In the rows, zero is written as 128.
The same turns and mirrors carry the whole set onto itself, and each row onto the other rows of its family. Which rows share a family with each named row? Give them in list order.
These 32 rows form 4 families of 8 rows each.
q130: [147 139 148 133 126 140 143 146 134 139  95 155 138 132 115 107 125 151
 169 146 136 119 110 140 119 124 129 132 125 134 104 110 130 111 130 112
 160 135 125]
q800: [135 139 153 147 139 139 139 132 135 146  87 160 127 139 105 110 139 131
 161 149 132  97 136 130 106 136 135 138 136 141 127 116 109 104 124  95
 135 145 122]
q12: [122 138 127 111 140 141 144 143 147 141 120 126 148 117 122 132 106 140
 113 131 131 117  90 175 120 107 106 119 141 111 170  86 120 110 133 127
 131 127 124]
q567: [117 152 141 118 138 132 140 151 147 143 115 116 153 116 121 130 105 119
 118 137 130  95 125 178 114 119 105 126 129 112 183 114 116 101 128 112
 121 125 114]
q904: [135 145 130 131 122 162 139 124 154 146 107 134 151 134 117 104 141 133
 147 126 128 126  86 158 121 133 126 130 132 129 145 100 115 111 130 110
 134 172 137]
q448: [135 131 125 136 121 142 148 137 147 131 128 141 151 124 135 115 148 120
 125 127 124 133 110 154 116 109 116 125 117 126 156 110 111 109 128 104
 160 155 136]
q265: [113 147 137 111 149 131 128 154 139 144 117 113 143 124 117 138 109 136
 121 134 136 109 119 172  93  99 104 123 133 119 169 105 112 101 134 106
 110 147 122]
q642: [122 153 137 136 123 124 152 147 116 115 119 151 131 115 125 110 116 132
 137 141 144 108 127 130 126 105 107 136 133 136 161 110 105 120 121 128
 131 145 106]
q505: [148 151 136 141 140 124 143 153 121 124 103 139 132 117 118 116 110 141
 132 134 145  99 131 132 127 103 122 125 136 152 169 106 123 122 116 117
 137 150 109]
q180: [125 123 134 132 145 137 151 167 148 144 102 119 125 115 115 110 123 121
 155 110 127  96 128 164 116 141 131 108 140 133 143 116  93 115 135 106
 131 144 139]
q486: [125 155 135 116 128 128 115 123 142 144  94 150 152 134 119 126 116 154
 124 155 138 101 113 155 106  91 117 148 116 109 153  99 135 102 134 122
 154 142 112]
q775: [144 119 141 110 150 144 135 135 163 166  87 126 144 129  99 125 129 142
 148 133 120 108 107 181  95 129 134 119 130 102 133 103 125  88 133  93
 138 134 128]
q816: [137 140 152 115 163 117 141 143 130 128  85 130 114 133 102 119 123 163
 154 154 133  97 139 155 113 114 118 123 143 124 141  86 117 103 134 114
 123 120 102]
q264: [114 142 129 124 155 131 145 138 146 139 106 119 138 120 111 130 122 124
 117 128 127  95 122 169 100 104 115 120 140 106 195 104 107 100 127 109
 117 141 118]
q251: [132 143 125 134 120 133 131 150 124 132 123 147 129 119 117 114 119 128
 141 118 126  81 108 131 130 107 115 125 131 146 163 106  95 109 118 115
 122 135 132]
q717: [144 127 131 141 135 129 141 139 147 134  91 149 117 127 111  99 143 146
 172 150 132 113 110 146 115 122 139 141 132 132 111 103 124 110 132 116
 149 147 125]
q574: [127 152 152 117 160 132 141 147 133 144  74 133 125 128  93 121 100 153
 159 148 138  84 122 154 105 121 127 129 146 113 143 103 126 101 130 118
 115 120 107]
q135: [120 144 144 121 154 122 139 157 128 137  87 129 119 133 108 134 122 150
 156 153 133  81 138 156 107 126 120 130 137 122 131 115 130 108 134 119
 105 125 101]
q46: [126 130 135 136 147 141 161 142 144 121  99 130 116 110 116 117 124 121
 143 108 142 101 133 155 108 141 117 113 148 121 137 112 100 101 128  97
 122 150 137]
q336: [135 128 141 137 151 146 172 158 137 133 109 126 124 118 105 110 132 117
 162 119 126 114 118 153 114 138 126 108 148 130 146 115  99 109 123 101
 119 132 132]
q41: [151 129 141 139 123 138 157 127 140 137  89 164 131 123 105  96 136 139
 165 140 125 109 117 137 127 134 138 134 130 118 127 106 119 105 123 113
 158 131 113]
q727: [128 135 127 134 110 148 146 138 150 151 119 147 160 113 122 114 120 112
 134 120 131 122  96 156 108 118 125 134 120 117 153 126 115 105 121 105
 148 160 132]
q593: [140 147 121 148 132 128 141 149 131 113 103 143 128 111 114 119 108 135
 146 134 136  97 128 143 132 118 100 149 129 148 168 118 113 116 125 125
 139 151 113]
q159: [139 146 143 113 127 128 126 139 138 159 105 147 162 137 108 117 118 153
 141 166 122 119 104 156 112  92 125 143 115 117 160 100 129 106 126 124
 146 128 100]
q268: [117 135 164 122 151 136 153 142 148 148 106 119 124 106 124 129 127 132
 134 128 120 101 112 146 108 134 135 111 163 123 139 109  99 100 135 108
 122 143 146]
q949: [122 131 148 108 141 133 142 143 162 165 103 121 141 134 117 112 140 130
 142 156 128 112 107 182  97 124 144 118 131  99 128 101 125  97 134 102
 132 124 127]
q499: [140 139 113 137 129 145 130 133 134 139 100 166 151 150 102 114 118 139
 140 153 141 110 113 159 118 108 105 146 113 130 160  92 130 115 119 113
 146 127 103]
q661: [125 131 152 122 159 147 150 128 159 156  83 137 145 138 107 127 126 142
 133 163 136 133 119 172  97 134 127 134 145 106 136  95 133 105 139 105
 145 135 115]
q480: [135 155 136 125 129 124 131 123 146 136 103 145 144 130 116 116 126 145
 134 177 136 112 108 161 110 102 115 158 121 114 155 104 145  97 125 119
 140 129 101]
q559: [140 134 127 133 117 138 142 135 166 141 118 134 149 111 124  97 125 119
 132 133 130 129  96 169 122 115 126 136 125 124 165 106 108 101 125 108
 165 147 137]
q220: [112 130 141 109 139 149 144 131 159 154 100 135 143 135 108 120 137 130
 154 140 119 117 101 175  92 127 123 129 130  88 130 108 114  90 142 104
 137 120 135]
q224: [121 129 148 130 157 119 140 154 129 140 100 152 125 124 110 137 103 142
 128 155 135  86 138 147 107 111 114 125 143 123 153 102 117 104 127 112
 131  96 110]

The rest of the family of q180: q567, q717, q135, q593, q949, q480, q559
The rest of the family of q574: q130, q448, q505, q486, q264, q336, q220

The same turns and mirrors carry the whole set onto itself, and each row onto the other rows of its family. Which rows share a family with each named row? Give them in list order.
These 30 rows form 5 families of 6 rows each.
q263: [142 144 136 134 117 129 143  92 159 124 142 135 146 136 131]
q172: [141 143 124 141  94 103 118 130 158 131 157 108 162 104 134]
q850: [132 125 109 130 112 101 148 122 137 125 149 135 120 115 133]
q337: [134 136 138 144  91 124 127 133 114 136 132 125 145 146 131]
q643: [135 151 131 136  91 109 115 129 160 125 158 118 157 102 125]
q361: [129 130 108 135 121 112 149 125 125 140 146 126 122 112 125]
q766: [147 130 148 139 121 113 121 153 146 106 139 124 153 133 126]
q70: [127 126 112 133 115 108 147 132 132 134 146 130 117 106 128]
q914: [140 131 124 146 114 146 139 124 154 140 132  97 146 111 146]
q98: [140 149 132 138 116 131 151 100 161 128 138 135 136 139 129]
q436: [124 136 115 131 123 105 146 134 128 137 152 125 120 110 126]
q680: [137 132 132 146  91 120 130 133 119 144 139 128 138 151 128]
q430: [149 128 155 140 125 115 119 152 147 116 141 126 143 136 127]
q545: [133 158 127 126  91 107 117 134 160 127 152 112 153 109 121]
q994: [130 129 109 133 108 106 146 128 131 125 137 138 120 110 125]
q53: [137 154 135 135 125 123 143  98 163 124 139 130 143 138 128]
q745: [140 130 122 145 125 144 134 128 154 141 136  97 145 121 152]
q126: [146 129 144 129 126 119 115 155 145 108 146 130 145 130 131]
q308: [134 140 115 138 130 143 131 128 150 146 136  99 144 126 149]
q256: [129 149 142 145  93 117 141 131 123 143 136 112 137 145 122]
q585: [142 140 122 140 131 146 131 129 154 141 139 102 156 118 148]
q65: [137 144 130 143  94 107 115 137 159 134 164 117 160 103 131]
q233: [144 131 141 126 127 114 116 156 138 116 145 129 149 127 118]
q213: [136 152 132 131  94 113 122 133 171 123 157 113 158 108 125]
q506: [134 136 123 142 109 149 130 129 152 140 140 100 146 111 152]
q558: [141 140 141 137 124 126 142  95 157 127 141 141 137 120 125]
q495: [136 141 139 150  87 113 134 130 121 147 136 121 139 142 126]
q174: [143 138 135 134 121 137 143  95 159 127 153 141 141 126 130]
q50: [146 136 145 122 132 123 117 152 144 115 147 123 144 132 123]
q351: [128 145 137 148  84 111 137 140 124 139 140 119 136 144 120]

The rest of the family of q766: q914, q680, q994, q65, q174
The rest of the family of q436: q545, q53, q308, q256, q50
The rest of the family of q558: q172, q850, q337, q430, q506

The same turns and mirrors carry the whole set onto itself, and each row onto the other rows of its family. Which rows share a family with each named row? Give them in list order.
These 20 rows form 4 families of 5 rows each.
q81: [135 131 125 157  88 118 149 151 105 135 137 134 129]
q986: [132 145 118 123 102 116 112 143 125 126 140 107 141]
q155: [121 129 124 154  93 117 139 150 105 127 144 141 122]
q397: [115 137 130 150  87 125 152 146 112 135 143 137 126]
q543: [155 122 128 149 115 140 138 109 120 148 151 131 134]
q724: [102 127 139 131 133 120 132 128 108 133 125 114 138]
q410: [134 125 150 141 114 113 159 141 138 130 156 108 142]
q17: [151 115 126 144 114 134 141 104 104 152 150 120 133]
q508: [145 129 149 130 126 123 153 142 126 135 162 103 141]
q291: [145 121 114 149 115 128 133 104 104 147 154 130 136]
q936: [133 145 114 134  95 135 120 134 127 120 149 104 133]
q415: [132 139 114 132 104 129 111 141 121 133 138  96 141]
q660: [149 109 126 148 114 135 130 103 123 142 148 120 140]
q217: [120 118 134 142  87 120 153 143 104 133 142 142 128]
q87: [127 143 117 138  96 125 113 133 116 117 144 101 143]
q528: [117 118 137 120 133 112 130 117 106 137 127 123 128]
q450: [144 123 145 130 118 123 163 140 131 124 159 115 143]
q511: [111 124 142 128 126 124 118 122 107 144 126 128 124]
q442: [136 120 141 142 129 114 162 143 134 130 156 113 129]
q852: [106 121 130 125 139 122 124 127 105 140 137 120 134]

The rest of the family of q724: q508, q291, q936, q217
The rest of the family of q81: q986, q660, q511, q442

The same turns and mirrors carry the whole set onto itself, and each row onto the other rows of its family. Which rows share a family with each named row? Give them in list order.
These 32 rows form 4 families of 8 rows each.
q557: [128 136 121 126 136 134 150 140 136 125 111 106]
q636: [145 137 151 132 137 140 116 122 125 121 126 156]
q928: [148 129 152 121 137 143 123 107 138 112 145 146]
q219: [141 134 157 122 137 149 118 110 131 118 134 149]
q360: [132 127 116 131 135 134 149 127 150 123 134  95]
q293: [143 129 114 120 140 141 148 155 144 130 126 118]
q697: [142 131 150 119 134 146 119 113 130 112 140 152]
q123: [131 137 122 132 138 129 154 132 144 125 114 100]
q516: [145 128 153 129 138 131 100 122 133 124 130 142]
q158: [126 127 108 125 130 135 144 139 136 121 135 103]
q693: [143 139 156 135 119 134 119  99 134 118 131 132]
q303: [152 136 158 140 143 137 122 113 139 124 126 147]
q79: [140 137 146 127 114 134 114 108 125 110 137 138]
q417: [139 140 153 130 116 136 113 107 126 117 129 136]
q356: [154 123 152 131 138 126 105 115 142 118 141 139]
q225: [133 125 109 139 127 127 149 132 151 137 130 112]
q234: [148 131 125 127 143 142 151 145 153 135 119 110]
q230: [141 132 122 124 142 144 147 152 144 138 117 115]
q150: [130 129 115 141 127 130 149 131 151 143 121 111]
q646: [125 134 126 132 136 140 145 129 146 136 118  96]
q931: [118 133 117 127 131 141 138 140 135 133 120 102]
q699: [150 128 117 124 143 138 152 147 153 128 130 111]
q9: [128 127 106 136 123 130 145 138 142 136 128 117]
q504: [133 134 115 128 136 128 157 133 142 117 121 102]
q42: [153 130 141 131 138 133 119 123 127 107 141 155]
q498: [159 131 151 137 140 133 125 112 141 110 141 147]
q556: [150 127 158 132 140 128 105 115 142 125 132 138]
q685: [129 134 114 126 133 130 152 142 134 118 120 106]
q997: [149 124 149 126 138 129 102 123 133 117 140 143]
q113: [147 135 150 130 117 130 119  98 133 108 140 133]
q197: [126 130 113 137 124 132 145 138 143 144 119 113]
q786: [146 131 159 124 139 146 122 105 139 118 136 144]

The rest of the family of q219: q557, q928, q697, q123, q504, q685, q786
The rest of the family of q197: q516, q356, q225, q150, q9, q556, q997

The same turns and mirrors carry the whole set onto itself, and each row onto the other rows of its family. Which rows share a family with each named row? Give them in list order.
These 40 rows form 5 families of 8 rows each.
q678: [109 137 141 141 103 124 126 116 139 150 126 130 148 152 132 116 104 132
 156 112 113 134 139 112 113 149 136 139 141 138 130 129 136 109]
q177: [103 155 137 141 101 134 132 130 152 146 148 128 139 129 119 133 113 127
 173 105 153 134 120 125 148 176 118 131 127 139 112 132 148 125]
q618: [134 131 109 133 112 124 176 136 139 134 148 132 167 139 140 141 119 122
 138 114 145 130 113 140 153 145 108 135 128 125 152 131 116 143]
q255: [116 160 131 148 100 137 136 127 155 143 131 129 174 131 134 129 122 129
 140 118 138 143 123 151 147 136 109 111 120 139 131 137 102 158]
q763: [ 98 150 101 125 123 110 134 119 153 146 139 154 141 136 131 103 119 106
 134 116 162 139 135 108 147 152 133 133 158 153 129 122 145 134]
q246: [101 136 102 145 107 122 156 126 143 128 165 131 165 148 130 115 124 126
 128 120 148 154 133 122 138 157 140 129 159 144 165 123 139 118]
q296: [130 136 111 129 114 118 164 125 139 126 150 125 154 146 135 131 131 117
 138 110 127 117 112 142 155 134 121 141 121 118 149 121 105 140]
q612: [135 136  95 125 115 113 172 117 134 142 142 128 160 151 133 140 116 128
 135 115 142 136 108 136 148 140 123 137 120 123 147 133 115 144]
q655: [104 123 133 147 110 120 153 114 151 124 127 123 129 137 143 127 133  94
 131  96 139 125 121 122 122 121 114 112 111 138 120 127 128 128]
q365: [107 141 135 146 110 117 135 124 133 153 121 124 145 145 134 112  97 119
 153 106 118 138 127 104 115 149 141 141 128 146 130 128 130 104]
q947: [ 98 127 103 157  98 136 158 123 136 130 158 137 142 139 133 131 117 127
 125 129 151 154 123 116 129 154 131 122 154 141 159 131 138 117]
q514: [119 133 134 139 123 105 140 111 157 126 114 122 137 143 140 131 124  95
 130  96 130 128 127 125 112 134 120 113 110 127 124 121 143 141]
q859: [108 128 138 145 113 121 149 110 152 118 115 122 138 146 142 132 135  99
 132  86 140 120 132 127 134 137 109 120 116 122 122 121 142 135]
q890: [109 144 129 139 102 152 142 120 150 150 141 132 141 129 115 139 118 129
 161 115 155 131 117 112 149 183 117 138 133 141 127 128 146 128]
q269: [109 154  91 137 116 110 137 112 152 137 137 154 145 146 117 107 117 116
 111 114 158 135 142 114 140 155 133 144 156 145 127 134 135 137]
q744: [104 139 141 151 105 114 132 117 141 155 140 136 147 140 123 125  97 122
 148 112 115 130 123 117 107 137 138 135 139 144 123 134 139 104]
q63: [112 149 107 140 124 101 130 116 158 141 145 148 148 137 125 101 112  99
 121 116 160 133 149 112 145 154 123 138 152 144 120 129 137 136]
q307: [101 133 123 164 112 124 150 131 141 127 153 142 148 150 134 128 117 126
 123 128 142 150 133 117 135 159 142 133 165 132 158 128 145 124]
q245: [104 145 106 137 120 102 133 118 156 142 142 142 151 143 115  97 106 108
 122 109 156 145 131 109 147 155 133 144 153 154 116 115 128 139]
q373: [ 94 157 132 138 105 140 142 136 158 147 126 120 154 133 131 133 124 115
 152 125 123 138 116 142 156 132 113 108 124 147 132 137 106 153]
q243: [105 158 105 140 128 102 140 115 151 137 135 145 143 136 121 104 103 108
 119 120 155 133 142 116 137 150 137 129 157 148 110 132 134 138]
q425: [109 159 132 139 103 150 146 134 154 146 130 126 159 129 138 131 127 122
 154 124 124 146 112 150 156 141 112 108 133 134 140 118 115 153]
q59: [ 94 134 110 153 108 130 157 136 142 125 158 132 147 134 131 121 118 127
 131 129 137 160 140 119 139 160 135 118 158 134 164 137 139 127]
q459: [108 123 126 134 113 114 156 111 154 113 122 122 149 138 132 125 132  95
 138  79 132 137 132 133 124 135 114 110 108 121 129 132 133 132]
q783: [107 134 144 153 111 115 150 117 156 120 125 118 145 145 136 139 122  88
 131  94 133 126 134 130 126 136 109 115 104 134 124 123 145 135]
q823: [105 129 131 141 103 112 133 126 139 149 129 135 137 143 134 129  93 132
 160 113 119 146 137 119 107 161 130 135 141 138 132 135 137 107]
q741: [ 99 164 136 140 108 135 139 139 152 146 123 122 166 134 146 126 127 132
 149 123 129 148 114 137 148 131 117 116 118 143 136 131 112 156]
q239: [ 92 124 109 153 108 134 154 124 145 131 158 133 161 144 126 121 115 114
 133 137 145 154 128 125 144 165 129 119 153 134 164 127 148 122]
q795: [136 135  95 133 102 129 145 119 160 137 111 128 163 147 115 125 118 125
 115 102 133 144 141 129 127 146 144 105 118 153 124 108 126 148]
q934: [127 138 100 130 101 140 160 102 170 135 124 126 166 147 124 119 123 130
 118  98 136 141 146 118 131 137 143 112 121 142 125 103 128 140]
q446: [116 150 132 141  94 137 140 127 166 162 141 140 144 128 126 119 114 114
 162 111 157 138 118 117 145 186 129 137 134 133 120 130 142 118]
q71: [125 130 104 128 110 128 149 116 176 132 113 136 164 138 130 116 124 120
 119 100 130 141 150 110 123 134 141 114 121 150 119 116 121 145]
q623: [104 145 124 137  99 142 139 138 148 150 131 136 140 138 104 125 118 114
 163 114 155 137 111 123 150 185 125 121 127 143 126 123 148 122]
q538: [ 95 135 142 145  95 123 121 123 139 153 128 130 137 144 132 114 101 118
 153 109 115 135 131 113 122 153 135 129 120 131 133 137 134 103]
q447: [132 137  97 134  98 136 147 114 173 134 121 130 173 138 133 122 121 127
 112 105 130 142 154 126 132 143 134 108 115 145 132 114 134 136]
q924: [113 155 124 130 100 138 144 128 148 151 135 132 141 135 124 123 124 124
 170 109 160 133 110 115 144 182 125 136 128 136 129 136 156 131]
q43: [131 136 100 127 108 121 176 114 148 139 155 133 167 138 126 142 119 113
 139 110 131 126 103 140 139 132 121 132 130 119 149 124 116 134]
q776: [101 149 138 142 106 140 137 140 158 137 130 126 164 138 126 131 114 125
 140 121 131 152 110 139 155 137 104 116 120 148 129 118 112 161]
q519: [123 149 101 125 104 140 141 119 169 130 121 125 159 137 131 123 126 132
 111 100 128 140 138 122 127 133 130 112 108 154 127 115 143 155]
q702: [129 143  98 122 120 104 176 129 147 132 148 129 158 136 134 137 119 123
 138 110 134 125 116 140 148 149 119 133 124 116 145 132 108 142]

The rest of the family of q43: q655, q947, q744, q245, q795, q623, q776
The rest of the family of q255: q763, q296, q307, q459, q823, q446, q519
The rest of the family of q177: q618, q246, q514, q269, q425, q71, q538

